a =
[[120 142 132 121 127 128 144  98 127 139 129 139 124]
 [125 132 128 122 130 126 139 114 129 134 125 135 127]]
Rows and columns are counted from 0.
(0, 0) = 120
(1, 12) = 127
(1, 9) = 134
(0, 7) = 98
(0, 1) = 142
(1, 4) = 130
(1, 8) = 129

A =
[[133 130 135 121 117 125 128 144 125]
 [143 120 123 128 133 128 123 128 116]
 [146 136 121 127 124 122 141 132 147]
 [131 129 118 137 136 118 129 130 137]
 [124 131 112 135 139 133 120 125 124]
 [140 129 122 115 122 132 142 151 124]
 [130 121 131 140 129 123 129 135 129]
 [123 135 121 123 130 122 129 119 134]
 [133 120 121 110 145 141 133 141 115]
 [122 135 124 123 130 122 129 117 132]]
A[0, 0] -> 133
A[7, 0] -> 123
A[3, 1] -> 129
A[0, 2] -> 135
A[3, 6] -> 129
A[5] -> [140, 129, 122, 115, 122, 132, 142, 151, 124]
A[8, 8] -> 115
A[4] -> [124, 131, 112, 135, 139, 133, 120, 125, 124]
A[0, 6] -> 128
A[8, 7] -> 141
A[1, 8] -> 116
A[8, 6] -> 133
A[9, 4] -> 130
A[:, 2] -> [135, 123, 121, 118, 112, 122, 131, 121, 121, 124]
A[4, 8] -> 124
A[8, 5] -> 141
A[8, 0] -> 133
A[0, 4] -> 117
A[8, 1] -> 120
A[9, 2] -> 124
A[1, 0] -> 143
A[3] -> [131, 129, 118, 137, 136, 118, 129, 130, 137]
A[0, 8] -> 125
A[1] -> [143, 120, 123, 128, 133, 128, 123, 128, 116]
A[1, 4] -> 133
A[1, 2] -> 123
A[:, 6] -> [128, 123, 141, 129, 120, 142, 129, 129, 133, 129]
A[6, 1] -> 121
A[7, 2] -> 121
A[9, 6] -> 129
A[4, 3] -> 135
A[2, 5] -> 122
A[3, 2] -> 118

grid =
[[111 124 118 135 129 136 143 130 136 137 123 138 127]
 [117 122 140 116 130 107 132 132 125 137 129 146 135]
 [118 143 133 133 130 130 131 142 127 124 142 122 142]
 [124 142 121 130 137 129 128 145 138 123 139 124 135]
 [125 128 135 132 133 136 115 141 120 139 108 132 120]
 [117 147 143 135 126 129 117 132 115 133 128 138 129]
 [117 139 135 133 130 129 130 140 124 128 142 115 141]
 [117 138 143 136 122 129 118 131 115 135 129 134 130]
 [125 120 120 126 133 138 108 137 134 133 115 133 131]
 [117 142 144 136 123 129 118 131 115 132 129 137 132]
 [116 121 130 123 134 113 139 138 127 141 117 146 114]
 [140 141 109 126 132 125 124 133 125 132 122 138 132]
 [140 140 110 126 133 125 124 132 126 133 122 143 132]]
grid[0, 0] -> 111
grid[:, -6] -> [130, 132, 142, 145, 141, 132, 140, 131, 137, 131, 138, 133, 132]
grid[-9, -2] -> 132
grid[3, 3] -> 130
grid[:, -1] -> [127, 135, 142, 135, 120, 129, 141, 130, 131, 132, 114, 132, 132]
grid[0] -> [111, 124, 118, 135, 129, 136, 143, 130, 136, 137, 123, 138, 127]
grid[10] -> [116, 121, 130, 123, 134, 113, 139, 138, 127, 141, 117, 146, 114]
grid[:, 9] -> [137, 137, 124, 123, 139, 133, 128, 135, 133, 132, 141, 132, 133]
grid[1, 6] -> 132
grid[:, 6] -> [143, 132, 131, 128, 115, 117, 130, 118, 108, 118, 139, 124, 124]
grid[-8, 3] -> 135
grid[7, -4] -> 135
grid[-1, 1] -> 140
grid[-4, -9] -> 123
grid[9, 3] -> 136
grid[-6, -7] -> 118
grid[:, 0] -> [111, 117, 118, 124, 125, 117, 117, 117, 125, 117, 116, 140, 140]
grid[-5, -12] -> 120
grid[3] -> [124, 142, 121, 130, 137, 129, 128, 145, 138, 123, 139, 124, 135]
grid[-6, -6] -> 131
grid[-6, -13] -> 117
grid[-8, 8] -> 115
grid[-7] -> [117, 139, 135, 133, 130, 129, 130, 140, 124, 128, 142, 115, 141]
grid[1, -8] -> 107
grid[10, -8] -> 113
grid[0, 4] -> 129
grid[-11] -> [118, 143, 133, 133, 130, 130, 131, 142, 127, 124, 142, 122, 142]
grid[-12, -4] -> 137
grid[-12] -> [117, 122, 140, 116, 130, 107, 132, 132, 125, 137, 129, 146, 135]
grid[11, -2] -> 138
grid[-10, -11] -> 121
grid[-9, -13] -> 125
grid[9, 10] -> 129
grid[6, 3] -> 133
grid[-8, 0] -> 117

X = [[128, 137, 127, 129, 127, 128, 128], [128, 129, 129, 127, 129, 128, 128], [128, 126, 130, 128, 129, 128, 129], [128, 117, 128, 128, 128, 128, 127], [128, 135, 127, 128, 128, 129, 128], [128, 111, 130, 128, 128, 128, 127], [128, 126, 126, 129, 127, 128, 127], [128, 105, 129, 128, 128, 128, 127], [128, 128, 129, 129, 128, 128, 128], [128, 122, 130, 127, 130, 128, 129], [127, 121, 129, 128, 129, 128, 128], [129, 149, 127, 129, 127, 128, 129], [128, 112, 128, 127, 129, 129, 127], [129, 129, 125, 128, 127, 129, 127], [128, 105, 130, 127, 129, 128, 127], [128, 128, 127, 129, 127, 128, 128]]
X[-16][0]: 128
X[-7][1]: 122
X[-1][-6]: 128
X[0][-6]: 137
X[-15][-3]: 129
X[-8][5]: 128
X[14][-6]: 105
X[-16][4]: 127
X[:, -4]: [129, 127, 128, 128, 128, 128, 129, 128, 129, 127, 128, 129, 127, 128, 127, 129]
X[:, 2]: [127, 129, 130, 128, 127, 130, 126, 129, 129, 130, 129, 127, 128, 125, 130, 127]
X[15]: [128, 128, 127, 129, 127, 128, 128]
X[-9][-1]: 127
X[9][-4]: 127
X[-6][6]: 128
X[12][-5]: 128
X[4][4]: 128
X[:, 5]: [128, 128, 128, 128, 129, 128, 128, 128, 128, 128, 128, 128, 129, 129, 128, 128]
X[-16]: [128, 137, 127, 129, 127, 128, 128]
X[4][-2]: 129
X[13][6]: 127
X[:, 4]: [127, 129, 129, 128, 128, 128, 127, 128, 128, 130, 129, 127, 129, 127, 129, 127]
X[11][4]: 127
X[-5][1]: 149
X[6]: [128, 126, 126, 129, 127, 128, 127]
X[-6][4]: 129
X[1][1]: 129
X[-6]: [127, 121, 129, 128, 129, 128, 128]
X[7]: [128, 105, 129, 128, 128, 128, 127]
X[12]: [128, 112, 128, 127, 129, 129, 127]
X[:, -6]: [137, 129, 126, 117, 135, 111, 126, 105, 128, 122, 121, 149, 112, 129, 105, 128]
X[-4][-1]: 127
X[-7]: [128, 122, 130, 127, 130, 128, 129]
X[-2][5]: 128
